Families of rows that turns and mirrors carry onto each other, the same ones carrying the whole set onto itself: the rest of each named row's family, in list order
5 families of 6 rows
K_444: -2 -13 14 -23 17 14 57 13 26 -13 -20 -13 38
K_816: 34 25 28 28 -5 -37 -13 13 3 19 -35 -39 12
K_862: -6 -15 -30 25 54 -22 -18 28 -8 -13 27 -52 13
K_855: 14 45 16 -61 1 -4 -18 -7 26 -37 22 -24 10
K_413: -42 -16 27 3 23 -39 -1 -13 -23 -5 6 -45 -48
K_304: 19 31 53 -51 -21 18 -18 16 -1 -9 -6 -11 6
K_264: -8 -23 5 -31 5 2 9 23 -46 34 -13 -7 -44
K_381: 35 7 -6 -6 -26 -4 -29 35 1 42 9 -17 -50
K_138: 18 -34 -18 35 32 15 15 8 -21 5 19 -71 13
K_927: 51 -6 -30 -4 -17 17 -2 1 24 36 26 -43 -44
K_755: 19 39 19 6 26 -37 -57 13 -7 -8 -5 -46 -12
K_842: 4 25 26 9 -14 -33 -14 13 39 -18 23 -39 -58
K_398: 15 -23 -12 -45 9 37 47 -12 -3 16 4 -27 -40
K_198: 38 19 -3 0 45 12 -26 -14 52 -17 13 -65 -4
K_108: -1 -27 -17 35 10 -27 6 30 0 23 0 -33 43
K_81: -20 -16 12 -17 1 -30 21 -12 -37 13 -16 -26 46
K_158: 41 2 12 13 8 10 -5 -20 53 23 -19 -53 27
K_655: -33 -4 9 -44 -19 -16 9 -32 23 -20 49 -33 -24
K_51: -10 -16 2 15 5 -13 -40 -16 49 14 38 -56 -35
K_456: 53 1 5 23 23 37 23 11 30 -12 5 -66 -6
K_454: 15 -7 -1 -66 -25 27 1 -16 5 31 15 -12 -32
K_73: -33 4 5 -40 32 -29 -16 0 -44 -21 13 -26 19
K_642: 25 27 18 -37 -35 -7 21 -9 34 -6 0 -17 39
K_499: -48 -29 2 8 16 -27 7 39 15 -15 33 -20 -33
K_582: 21 17 42 -8 -12 -4 -60 6 -28 24 -8 -37 6
K_120: -28 -14 34 -31 27 16 14 -19 48 -20 6 -34 -45
K_607: 17 -22 -16 -8 14 37 51 17 9 -26 33 -43 22
K_82: -15 -2 25 -37 -20 -8 -23 26 -47 4 15 -11 28
K_417: 13 -27 -27 9 10 -2 27 43 -27 25 7 -24 -47
K_759: -12 -3 -8 -39 53 17 32 10 20 -49 17 -30 13

Which other rows belong to the same family as K_304? K_138, K_456, K_582, K_607, K_82
Which other rows belong to the same family as K_417? K_264, K_381, K_927, K_398, K_454
Which other rows belong to the same family as K_81? K_444, K_816, K_108, K_158, K_642

Families of rows that turns and mirrors carry onto each other, the same ones carrying the whole set onto itself: the rest of each named row's family, in list order
3 families of 6 rows
K_369: -8 -26 -65 -12 -28 -10 8 9 -10 -30
K_900: 40 5 -79 54 61 -58 -5 42 -47 -23
K_658: 32 -30 -76 59 63 12 11 28 -48 5
K_209: 16 -17 -73 -6 -44 -32 -8 18 -4 -30
K_188: 0 -40 -56 24 50 -29 44 32 -6 -31
K_17: 50 -6 -74 80 47 -40 -17 55 -46 -36
K_861: 37 14 -53 47 -34 -27 -49 16 -37 -36
K_679: 27 -12 -61 70 49 -58 -6 67 -32 -43
K_873: 10 14 -65 48 -30 -47 -42 39 -37 -50
K_742: 25 -4 -50 53 -34 -25 -52 49 -59 -49
K_956: 30 -32 -70 34 -39 29 -29 19 -25 -8
K_281: 11 -30 -94 23 43 -40 44 44 -19 -11
K_736: 44 -52 -73 33 58 23 12 27 -32 -9
K_517: 30 -51 -53 6 -22 30 -32 25 -48 -23
K_728: -4 -17 -49 -3 -38 -32 7 17 -26 -50
K_8: 34 -35 -68 29 -11 33 -55 25 -45 -15
K_761: 10 -16 -71 28 35 -52 52 32 -11 -40
K_379: 42 -50 -56 46 69 11 -13 43 -35 -14

Which other rows belong to the same family as K_188? K_679, K_742, K_517, K_728, K_379
Which other rows belong to the same family as K_209? K_900, K_658, K_861, K_956, K_281

Families of rows that turns and mirrors carry onto each other, the same ones carrying the whole set onto itself: the rest of each named row's family, in list order
5 families of 6 rows
K_473: -82 -90 52 -35 -21 -40 -30 -47 -30
K_311: -44 -121 4 -13 46 -58 -42 -20 -18
K_901: -54 -96 9 -18 67 -66 -31 -33 -6
K_506: -22 -69 -12 38 24 -39 -77 -19 -20
K_306: -23 -63 -4 36 37 -18 -72 -38 -20
K_247: -97 -81 46 -28 -21 -40 -41 -53 -9
K_336: -42 -59 -4 40 31 -29 -83 -44 -5
K_584: -23 -48 33 -15 -24 -73 -38 -61 1
K_412: -46 -103 -4 -8 48 -62 -60 -2 2
K_428: -86 -76 64 -42 -9 -36 -33 -44 -27
K_623: -90 -58 15 17 25 -36 -39 28 -8
K_343: -75 -52 43 -60 -21 -42 -32 -43 -18
K_462: -80 -71 26 22 24 -14 -56 24 -9
K_546: -58 -11 42 -7 3 -30 -41 -32 -67
K_207: -32 -29 15 -12 -14 -84 -26 -50 2
K_894: -53 -16 31 -17 -4 -11 -46 -49 -57
K_760: -33 -31 25 -43 -19 -56 -44 -65 -12
K_794: -62 -8 36 -34 -18 -27 -51 -41 -35
K_23: -74 -72 10 13 32 -29 -48 32 -38
K_978: -52 0 47 -8 2 -34 -45 -31 -50
K_717: -80 -74 16 19 18 -15 -38 28 -17
K_824: -80 -74 40 -39 -34 -28 -22 -35 -20
K_258: -33 -64 -10 19 50 -43 -84 -6 -15
K_895: -35 -105 5 -14 53 -58 -18 -19 -6
K_142: -42 -101 17 -14 53 -64 -25 -7 5
K_438: -20 -61 6 30 51 -29 -76 -36 -13
K_476: -75 -82 6 6 42 -30 -71 21 -17
K_430: -18 -44 20 -7 -27 -76 -31 -56 -13
K_255: -17 -40 15 -32 -15 -65 -17 -55 -16
K_766: -71 -8 39 -13 22 -31 -46 -46 -56

Which other rows belong to the same family as K_760? K_412, K_343, K_794, K_258, K_476
Which other rows belong to the same family as K_142? K_584, K_428, K_462, K_978, K_438
Which other rows belong to the same family as K_901? K_247, K_336, K_623, K_207, K_766
Which other rows belong to the same family as K_23? K_311, K_506, K_894, K_824, K_255

